128 stands for zero in the data rows.
Some points, one per row:
tensor([107, 149, 142, 150, 122, 117, 144, 121, 112, 106, 126, 110, 135,
        162, 161, 150])
tensor([140, 136, 136, 152, 125, 120, 109, 114, 109, 124, 112, 151, 134,
        182, 174, 135])
tensor([152, 133, 135, 119, 105, 114, 126, 147, 111, 131, 102, 114, 143,
        174, 170, 147])
tensor([182, 124, 121, 118, 107, 105, 114, 121, 102, 109, 115, 110, 154,
        175, 139, 116])
tensor([183, 144, 135, 105, 114, 123, 104, 138, 150, 127, 144, 130, 191,
        122, 143, 111])
tensor([192, 135, 124, 100, 109, 112, 128, 103, 172, 158, 151, 176, 126,
        100, 117, 118])
tensor([218, 148, 143, 100, 79, 91, 112, 117, 179, 162, 153, 155, 105,
        75, 118, 118])
tensor([216, 146, 131, 107, 115, 105, 98, 120, 197, 140, 150, 158, 101,
        96, 96, 75])
tensor([181, 145, 116, 92, 98, 118, 91, 132, 177, 160, 143, 120, 93,
        78, 109, 105])
tensor([187, 143, 126, 142, 87, 113, 102, 98, 174, 132, 143, 148, 101,
        84, 110, 102])
tensor([155, 177, 132, 155, 128, 93, 102, 107, 174, 176, 167, 135, 101,
        98, 103, 83])
tensor([136, 143, 121, 157, 112, 117, 114, 119, 178, 176, 133, 166, 116,
        104, 97, 114])
tensor([109, 115, 145, 159, 125, 135, 142, 110, 153, 159, 164, 153, 154,
        102, 106, 125])
tensor([93, 131, 125, 155, 144, 175, 150, 134, 93, 133, 122, 152, 150,
        142, 117, 149])
tensor([90, 113, 151, 125, 130, 150, 146, 137, 146, 118, 95, 131, 140,
        162, 177, 152])
tensor([104, 118, 107, 112, 126, 129, 149, 145, 86, 105, 110, 100, 94,
        115, 134, 122])
tensor([118, 77, 136, 82, 124, 154, 130, 148, 108, 126, 116, 110, 97,
        112, 142, 135])
tensor([101, 122, 120, 119, 157, 151, 151, 142, 132, 110, 123, 117, 101,
        103, 102, 121])
tensor([90, 128, 91, 122, 148, 165, 122, 123, 126, 128, 125, 93, 110,
        106, 116, 124])
tensor([85, 118, 108, 100, 152, 108, 153, 145, 113, 132, 123, 108, 86,
        107, 112, 134])
tensor([101, 122, 140, 111, 147, 133, 138, 131, 59, 97, 127, 140, 121,
        116, 143, 131])
tensor([124, 130, 152, 142, 90, 121, 117, 94, 118, 101, 102, 102, 134,
        138, 131, 123])
tensor([150, 152, 132, 93, 101, 114, 96, 106, 98, 118, 86, 103, 157,
        139, 111, 118])
tensor([126, 141, 117, 91, 118, 98, 79, 113, 141, 133, 132, 107, 130,
        135, 96, 119])
tensor([134, 147, 124, 94, 89, 102, 114, 120, 155, 145, 107, 145, 142,
        103, 116, 99])
Here are 10 more points, each followed by its number:
tensor([153, 137, 123, 107, 95, 111, 116, 94, 154, 148, 129, 151, 106,
        89, 113, 103]) 0
tensor([142, 112, 129, 88, 84, 121, 134, 115, 118, 133, 129, 154, 130,
        111, 126, 111]) 1
tensor([152, 134, 119, 87, 92, 80, 119, 117, 146, 147, 133, 157, 167,
        145, 145, 136]) 2
tensor([130, 128, 157, 98, 100, 123, 100, 93, 103, 110, 147, 125, 157,
        175, 177, 153]) 3
tensor([158, 106, 103, 87, 84, 137, 102, 107, 137, 143, 102, 114, 186,
        150, 176, 126]) 4
tensor([144, 155, 113, 101, 111, 107, 90, 112, 120, 127, 151, 117, 159,
        154, 160, 131]) 5
tensor([187, 137, 147, 91, 114, 108, 99, 95, 94, 123, 133, 144, 201,
        180, 192, 146]) 6
tensor([135, 164, 123, 143, 105, 107, 151, 103, 94, 122, 114, 105, 159,
        161, 147, 119]) 7
tensor([131, 146, 144, 202, 131, 110, 138, 132, 133, 144, 100, 136, 182,
        178, 151, 142]) 8
tensor([86, 131, 137, 174, 156, 143, 134, 131, 115, 112, 105, 152, 180,
        184, 143, 147]) 9
Which two of these numbered points are nearest to each point below by angle, seen from the average point of the first points? Their numbers follow each, nearest first.
tensor([194, 129, 136, 109, 97, 138, 111, 118, 124, 118, 150, 145, 186,
        171, 153, 164]) > 6 3
tensor([145, 147, 153, 114, 95, 121, 104, 100, 120, 123, 118, 121, 124,
        187, 172, 147]) > 3 6
tensor([146, 138, 156, 173, 128, 108, 133, 129, 146, 102, 113, 155, 154,
        197, 183, 151]) > 8 9
tensor([91, 82, 117, 110, 160, 166, 147, 132, 113, 98, 91, 128, 145,
        125, 117, 136]) > 9 4
tensor([122, 153, 137, 166, 123, 104, 139, 117, 124, 101, 119, 117, 173,
        182, 182, 140]) > 8 7
tensor([159, 154, 157, 130, 111, 105, 128, 116, 95, 124, 122, 89, 101,
        145, 143, 133]) > 7 3
tensor([85, 107, 123, 126, 165, 150, 139, 149, 124, 107, 98, 100, 161,
        183, 152, 170]) > 9 8
tensor([121, 132, 124, 171, 123, 120, 106, 141, 152, 117, 132, 149, 117,
        152, 141, 97]) > 8 9
tensor([155, 151, 118, 89, 112, 98, 122, 125, 113, 123, 140, 161, 146,
        154, 129, 107]) > 2 6
tensor([141, 150, 130, 160, 111, 137, 127, 123, 107, 125, 98, 108, 140,
        202, 144, 156]) > 8 7
tensor([92, 115, 129, 117, 149, 151, 142, 159, 117, 134, 107, 147, 141,
        155, 132, 115]) > 9 8
tensor([168, 123, 132, 101, 121, 114, 100, 137, 137, 114, 113, 137, 149,
        119, 94, 117]) > 2 6
tensor([124, 140, 117, 112, 145, 135, 160, 150, 102, 136, 142, 91, 122,
        142, 121, 138]) > 7 9
tensor([160, 153, 134, 107, 125, 113, 119, 125, 144, 145, 128, 145, 95,
        109, 99, 134]) > 0 1
tensor([158, 161, 137, 159, 96, 116, 111, 128, 119, 122, 134, 143, 153,
        148, 172, 141]) > 8 6
tensor([148, 94, 92, 91, 115, 113, 113, 118, 105, 122, 103, 112, 137,
        113, 68, 116]) > 1 4
tensor([144, 156, 126, 125, 124, 119, 78, 112, 102, 117, 107, 106, 109,
        107, 130, 149]) > 5 3
tensor([179, 126, 144, 89, 112, 95, 114, 105, 108, 106, 102, 104, 134,
        129, 124, 115]) > 6 4
tensor([102, 120, 140, 189, 150, 136, 135, 127, 177, 159, 152, 169, 128,
        77, 104, 120]) > 8 9
tensor([129, 136, 156, 143, 108, 127, 124, 102, 127, 113, 125, 100, 109,
        159, 158, 145]) > 3 7
tensor([177, 107, 104, 87, 124, 135, 69, 126, 165, 144, 142, 137, 81,
        91, 95, 99]) > 0 1
tensor([164, 124, 112, 82, 82, 92, 110, 111, 161, 172, 145, 133, 96,
        87, 104, 133]) > 0 1
tensor([182, 132, 106, 93, 91, 102, 98, 109, 171, 127, 128, 118, 113,
        90, 86, 103]) > 0 1
tensor([198, 126, 111, 98, 121, 106, 81, 137, 173, 132, 133, 146, 125,
        98, 80, 91]) > 0 2
tensor([199, 138, 100, 111, 71, 114, 131, 134, 90, 115, 111, 121, 177,
        192, 173, 148]) > 6 4
tensor([178, 150, 116, 107, 94, 128, 121, 119, 111, 130, 112, 108, 150,
        175, 141, 164]) > 6 5
